(in the rows, 128 means zero)
Y: rows in 3 groups, each row roughly a mix of its group's directions (some rows in no group):
Y (120 x 15):
[[183  81  84 179 137 114 134 141 142 150 168  99 138 130 140]
 [137 147 148  60 131 130  63 113 106 153 135 111 110 146 167]
 [144 153 136 120 126 142  94  73 151 160 198 122 113 155 156]
 [135 134 138  86 114 135  96  81 117 166 169 119 113 182 167]
 [ 99  72 156  62 141  96 136 117 120 131 134 113 100  84 120]
 [103  61 144 131  96 111 179 152 117 142  92 115 115  88 110]
 [ 85 167 134  93 122 119 110 129 106 137 135 107 148  54 168]
 [177  92  81 140 130 115 146 119 127  60 119 130 126 175 130]
 [100  96 154  79 159 138 134 106 178 156 162 136  79 125 142]
 [176 126  92 197 128 144 130 177 138 135  98 129 131 166 128]
 [129 137 124 115  69 122 134 131  73  81  64 121 142 134 138]
 [145 184 121 169 103 165 110  97 148 148 172 131 169 145 150]
 [118 132 117 152 157 148 158 119 142 136 156 164 196 176  92]
 [115 103 126  72 157 120 116 138 141 147 122 121  54 147 173]
 [183 136 104 194 111 151 107 164 153 156 118 110 107 139 154]
 [ 98 165 157 101 163 150  97 109 152 183 180 139 145 124 135]
 [134  99 125 121 131 112 122 163 116 170  96 114  49 165 150]
 [ 95  97 122 105 133  94 168 150  91  98  71 140  91 148 109]
 [138  93  93 148 100 131 167 173 103 108  65 124 156 145 141]
 [122 153  65 126 135  86 131 127  88  93 142 102 130 113 184]
 [109 176 124  81 132 115  84 145  75 125 106 111 154 102 164]
 [154 118 138 167 158 157 118 147 172 186 147 145 115 176 103]
 [126  92 109 110  93  90 164  81 104  74 134 116  91 138 142]
 [180 155 118 139 114 138  70 111 139 140 171  93 138 101 170]
 [142  92 136 124 119 131 121  98 140 189 198 101 161 113 144]
 [141 176 172 117  85 140  79 119  98 124  84 130  95 150 114]
 [166  78  77 146 145 122 148 119 147 138 172 118 130 178 158]
 [ 82 139 156  97 142 135 114 139 134 193 153 115 142  71 150]
 [163 145 109 137 153 158  90 121 178 157 181 118 127 136 176]
 [165 107 142 178  98 138 137 148 131 125  79 139  92 171  84]
 [125 171 132 156 156 134 101 125 138 195 169 137 100 175 130]
 [150 122  74 178 150 109 145 182 136  93  98 118 104 105 142]
 [192 114 103 153 159 154 106 129 177 123 153 136 124 180 133]
 [ 85 118 141  70 136 108 151 126  87  84  83 151 134 144 102]
 [131 114 137 172  78 147 168 129 125 110 106 135 192 104  91]
 [177  91 119 141 151 144 112 125 173 163 162 125  93 180 140]
 [ 86 194 171 101 131 146  88 127 114 170 131 136 147 105 128]
 [106 147  99  89 172 126 128 124 137 111 128 149  82 190 169]
 [140 206 125 140 109 172  88 117 141 123 136 133 169 127 163]
 [102 128 154  98 176 138 106 147 170 181 144 131  75 111 141]
 [170  67 125 115 142 136 125 129 189  97 137 114  98  87 138]
 [160 180 167 127  95 165  68 133 135 111  88 129 124 110 124]
 [136 141 128 211 131 153 155 155 168 136 120 151 138 124  83]
 [ 78 116 176  52 134 136 124  97 129 165 149 135 130 122 131]
 [151 110 172  91 146 179  90 120 186 156 147 137 145 122 122]
 [142  56 104 133 124 102 178 136 109 100 101 132 121 171 104]
 [124  47 129 104 121 100 169 145 110 106  86 123 104 127 106]
 [105 143 147  79 133 150 107  92 157 165 168 129  93 145 178]
 [ 92 146 136 129 102 157 157 137 100 151  95 155 191 175 119]
 [121 133 115 169 121 171 164 166 151 126  95 152 197 128 117]
 [ 88 159 164 114 120 131 139 135 109  86  73 159 141 109  77]
 [ 98  94 164 113 124 126 168 130 135  89  90 151 133  92  68]
 [112 190 167 112  83 148  86  99 121 144 135 115 123  89 153]
 [107 135 181  96  87 164 134  70 137 129 141 151 163 144 104]
 [125 185 162  89 114 176  80 102 143 127 134 139 165 121 148]
 [172 150 123 175  81 156 110 115 140 124 148 108 185  94 140]
 [106 163 135  97 186 153  89 166 141 180 132 140 153 134 146]
 [146 123 136 168  97 115 135 161  97  98  74 119 150  85  82]
 [104  93 149  87  78 110 149 100 114 104 117 104 105  69 146]
 [122 117 172 102 105 138  95 146 105 207 123 103 151  99 132]
 [ 91 168 134  71 143 137 111 123 125 118 102 147  77 166 167]
 [ 94 172 149  86 103 115 117 113  91  75  84 134 107 105 129]
 [113 164 150 173 152 161 125 167 152 170 118 154 165 118  86]
 [171 147 107 118 143 127  69 132 123 155 146 106  91 170 177]
 [164  68 115 147 130 129 136 113 165 170 189 103 129 122 145]
 [130 160 137 129  83 122 101 158  91 114  71 102 116  76 149]
 [140 177 151 133 101 152  92  69 140 146 186 125 147 132 139]
 [147 204  99 171 139 119  89 132 131 102 144 116 107  98 152]
 [131 130 165 149  89 183 134 143 138 167  92 150 171 161 101]
 [113 196 113 102 133 140  92 157  94 120  84 133 137 150 171]
 [129 107 135 168 147 156 162 140 194 113 137 150 153  86  89]
 [162 145  87 211 136 118 134 138 156 117 161 114 121  96 129]
 [164 164 128 144 161 155  74 138 155 173 154 134 117 175 139]
 [139 211 136 159 114 152  96  92 152  95 150 141 124 118 129]
 [118  73 125  62 133 117 138  91 131 142 163 116 104 155 168]
 [132  66 110 128 152  80 166 119 119  89 150 118 142  93  90]
 [173 123 107 172 128 151 109 169 163 162 114 115  82 150 163]
 [110 154 163 158 106 143 114 179 122 180  86 120 123  80 115]
 [117 170 166  90 129 105  78  79 108 131 164 119  94 109 120]
 [113 168 137 127  91 170 112 169 118 158  78 123 163 109 168]
 [ 73 111 154  56 156 114 140 120 118 116 129 136 154  83 115]
 [135 120 101 139 175 152 136 151 172 153 134 152 100 198 149]
 [160 144 119 127 144 133  75 135 138 183 157 106  86 154 175]
 [104 168 176  87  95 140  98  83  93 152 141 133 159 142 119]
 [147  89 131 120 129 106 109 119 145 160 174  85  91  70 156]
 [129 204 148 119  87 152  85  89 109 122 139 128 157 130 147]
 [142 196 130 162  84 136 109  73 130  91 156 127 124 119 135]
 [ 95 106 144  98 102 121 169 109 114  71 102 138 164  85 101]
 [145 199 120 178 103 160 104 153 115 131  93 139 154 156 133]
 [142 191 108 161 110 149 110 158 110 108  74 141 125 171 144]
 [121  95 177 146 110 155 144 165 147 161  82 140 136 105  76]
 [135  95  94 151 203  91 142 163 150 122 148 126 103 107 108]
 [170 185 127 148 142 163  77 151 136 103 100 146 161 151 114]
 [141 179 103 148 102 105  95 122 102 128 136  96  75 119 182]
 [148 125 141 161  84 174 139 105 144 162 149 137 192 161 119]
 [103  69 136  92 142 115 167 161 122 102  70 142 112 126 102]
 [156  54 105 114 141 137 146 130 161 157 149 118 108 172 162]
 [148  67 160 116  92 159 147 120 157 115 116 126 177  90 102]
 [134 137 141 146 136 144 116  86 158 184 206 130 140 148 127]
 [135  84 152 161 118 128 157 130 137 133 136 129 180  85  62]
 [136  53 133  93 132  97 147 144 122  95  93 115  88 102 113]
 [ 90 159 149 100 118 111 138 120  97  62  82 147 123 103  97]
 [134  81  92 164 103 106 179 146 134  96 113 105 117  77 143]
 [171 125 131 101  81 133  94 112 127  75 102 100 100  97 165]
 [148 119  93 157 171 130 132 192 138 134  86 141  99 175 130]
 [139  98 137 114 141 118 101 131 147 191 174  91  99  89 160]
 [138 187  68 147 155 115 111 138 110  86 140 123 162 122 165]
 [100  69 124  76 171 100 164 135 125 101 110 144 103 146 108]
 [137 159 138 115 114 141  76 147 130 174 118 102  77 119 185]
 [138 213 119 125 139 141  74 101 131 108 158 131 136 131 157]
 [148 185  84 119 161 124  80 148 106 109 132 117 160 132 173]
 [139 105 168 103 127 154 105  94 177 176 172 124  90 135 138]
 [154  98  89 130 145 105 149 108 112  93 136 140 117 211 118]
 [159  74  93 194 123 116 175 150 151 118 132 116 129 111 114]
 [173  86  85 184 151 130 151 168 154 130 120 130 122 164 121]
 [125 156 149 158 100 135 126  69 126 167 194 130 152 146 110]
 [137 168 135 144 126 123  86 103 108 192 190 109 150 135 138]
 [127 141  98 192 125 150 165 174 141 113  94 143 177 116 117]
 [105  69 164 109 119 152 170 124 141 158 123 149 175 141  87]
 [102 165 144 126 178 157 114 150 145 161 141 156 194 123 102]]
which group is each row in? (one row of each group first):
[116  88 151 141  82 128 178 124 132  87  88 134 128  89  89]
D
[105 199 140  90 132 140  82 149  92 123  88 134 150 123 147]
S
[ 94  84 164  60 149 141 132 136 138 178 118 139 108 154 133]
R

[129  57 115 127 163  91 170 119 138 106 161 125 140 103  89]
R
[179 172 125 134 147 170  63 141 167 123 135 126 147 122 152]
D
[ 92 201 153 102 111 130  93 122  97 123 115 124 147  80 141]
D
[134 195 123 139 156 134  74 135 119 176 152 129 115 168 148]
D
[135  98 109 150 148 121 169 156 143  71  80 153 103 148  91]
R
[145 125  76 143 189 137 131 150 163 123 167 131 181 123 150]
D
[128 101 167 130 104 148 132  87 165 168 185 118 152  88 115]
R
[138 111  85 165 157 155 162 184 176 110  97 144 140 129 143]
S
[106  67 131  85 147  95 168 127 117  81 102 138 110 122  96]
R
[119 135 124 163 129 148 153 178 137 107  81 143 183  86  99]
S
[132 106 155 142  77 144 157 119 129  88  96 133 175  84  87]
S
